In the data rows, the value 128 means zero.
Some points, one per row:
[136  72 123 181 118 146 236 173  65 109  63 117]
[ 93 194  95 134 159 126  27  85 161 150 158  76]
[165  36 170 145 139 177 255 160 110  82 115 166]
[124 199 140  63 170  77   9  90 212 133 172 102]
[163  36 163 161 104  71 255 202  47  51  77 172]
[190 112 135 167 174 104 225 131 102 112  82 136]
[119 142 131 106 121  90 107 126 141 112 170 149]
[ 89 213 128 136 204 111  57  62 178 156 185  47]
[123 197 128  68 172  79   0 104 197 145 161  96]
[ 47 255  45  91 120 175  13  49 140 188 200  99]
[121 136 123  75 174 114  36  76 245 169 191  74]
[ 71 230 144  87 159  67   0  95 255 171 190  87]
[ 83 133  77  73 119  96  82 103 150 139 136 132]
[103 155 145 114 142 120 117  74 173 149 147 118]
[ 74 245  66  84 146  71   0  21 245 170 214  73]
[177  71 199 176 112 172 255 207  36  73  81 171]
[155  69 233 173  51 172 255 196  54 102  73 210]
[167  66 135 177 144 158 233 164 106 100 104 169]
[149  93 187 151 109 140 239 171  91  96 119 153]
[143  43 174 129 137 145 189 168 139  87 108 145]
[ 63 208  90  82 134  90   0 106 170 193 165  81]
[121  45  99 149  83 156 232 203  60 125  84 163]
[126 185  86 120 153 107  87 101 147 126 119  84]
Then 10 other points, each followed by its number:
[164  98  66 161  77 182 239 156   4 122  69 160] 0
[184 108 166 186 135 114 122 114 131 138 107  89] 1
[ 82 214  85  80 158 120   0  77 228 141 193  85] 2
[164  54 172 204  69 150 244 170   0  99  76 156] 3
[ 84 151  65  54 119  98  16  91 194 159 185 137] 4
[125 206  78 114 171 129  26  37 236 180 206  93] 5
[ 94 152 145  86 112 126  25 141 188 150 173 120] 6
[103 202 112  66 128  82  12  95 198 129 192 129] 7
[109 156  32  96 119 149  72  48 142 199 149 106] 8
[162  28 133 184 134 142 217 133  75 115 118  87] 9
Which two of these numbered points are nearest to each point below, ignoring the direction in which the first points spread most? Their numbers follow each, nearest first.
[116 172 107 143 126 118  62 101 105 157 124  96] > 3 1
[150 162 162 130 194  58  41 115 174 154 136  79] > 1 2
[113  30 112 119  69 107 189 163  81  94 100 201] > 4 7
[155  63  92 169  81 177 243 167   0 109  56 160] > 0 8
[129  86 159 151  88 115 197 193  71  63 108 184] > 7 2
[169  17 179 184 107 177 255 195  64  68  86 178] > 2 6
[146  38 193 156  69 199 255 228  38  95  74 184] > 6 2
[147 105 159 105 141 141 137 127 175 103 144 114] > 2 5
[ 82 174  52  71 119  90   0  51 216 163 210 129] > 4 7
[135 109  43 167  67 193 166 162  30 155  97 143] > 0 8
[134 137  63  90 164 112  24  47 190 152 140  54] > 9 5
[148 131  62 119 170 105  57  99 168 161 149  74] > 9 5
[187 115 215 177 124 106 205 163 109  83  89 112] > 1 2
[163 169 161 117 171 110  95 128 124 143  99 103] > 1 2
[ 78 205 106  62 162  59   0  37 191 128 200 114] > 7 2
[106 147   3 107 131 153  61  37 149 223 149  92] > 8 0
[185  98 121 175  70 176 233 186  13 113  56 181] > 0 3
[ 97 178 111  92 173 104   0  77 197 161 186  92] > 2 7
[102 208 107  95  88 129   0 133 176 175 142 113] > 6 7
[176 102 202 189 119 139 237 182  66  89  73 145] > 1 3
[150 238  57  98 114 128   2  71 169 195 161 120] > 0 8
[161  28 124 175 111 166 232 201  48 125  82 126] > 9 3
[134 113 141 185 110 151 219 180   3 101  61 139] > 3 0
[ 83 213 157 116 143  67  43  79 165 128 156 128] > 7 2
[117 233 104 110 151  72   0  62 195 175 149  68] > 1 3
[158  56 137 176  61 150 255 187   0 105  71 188] > 3 0
[184 145 114  98 220 135  22  58 255 151 226  86] > 5 2
[120 124  41 110 120 160 119  77 118 177 128 126] > 8 0
[177  49 228 173 117 128 255 170  52  80  76 171] > 1 7
[ 90 224 135 117 223 105  57  39 186 150 191  43] > 9 5
[149  88 175 189  93 136 255 215   0  61  30 162] > 3 2
[143 159 107  97 167 150  63  86 228 148 194 103] > 5 2
[138 214 106 132 172 128  92  74 154 139 189 146] > 5 2
[135  96 131 107 164 106  80  73 200 153 164  90] > 9 5
[145  96 121 134 168 128 133  80 160 134 140 113] > 5 9
[ 87 207  99  82 146 122  57  95 193 153 163 123] > 2 7
[124 171  65 116 187 116  52  74 199 177 180  73] > 5 9
[134  88  99  87 170 107  64 106 224 139 165  59] > 9 2
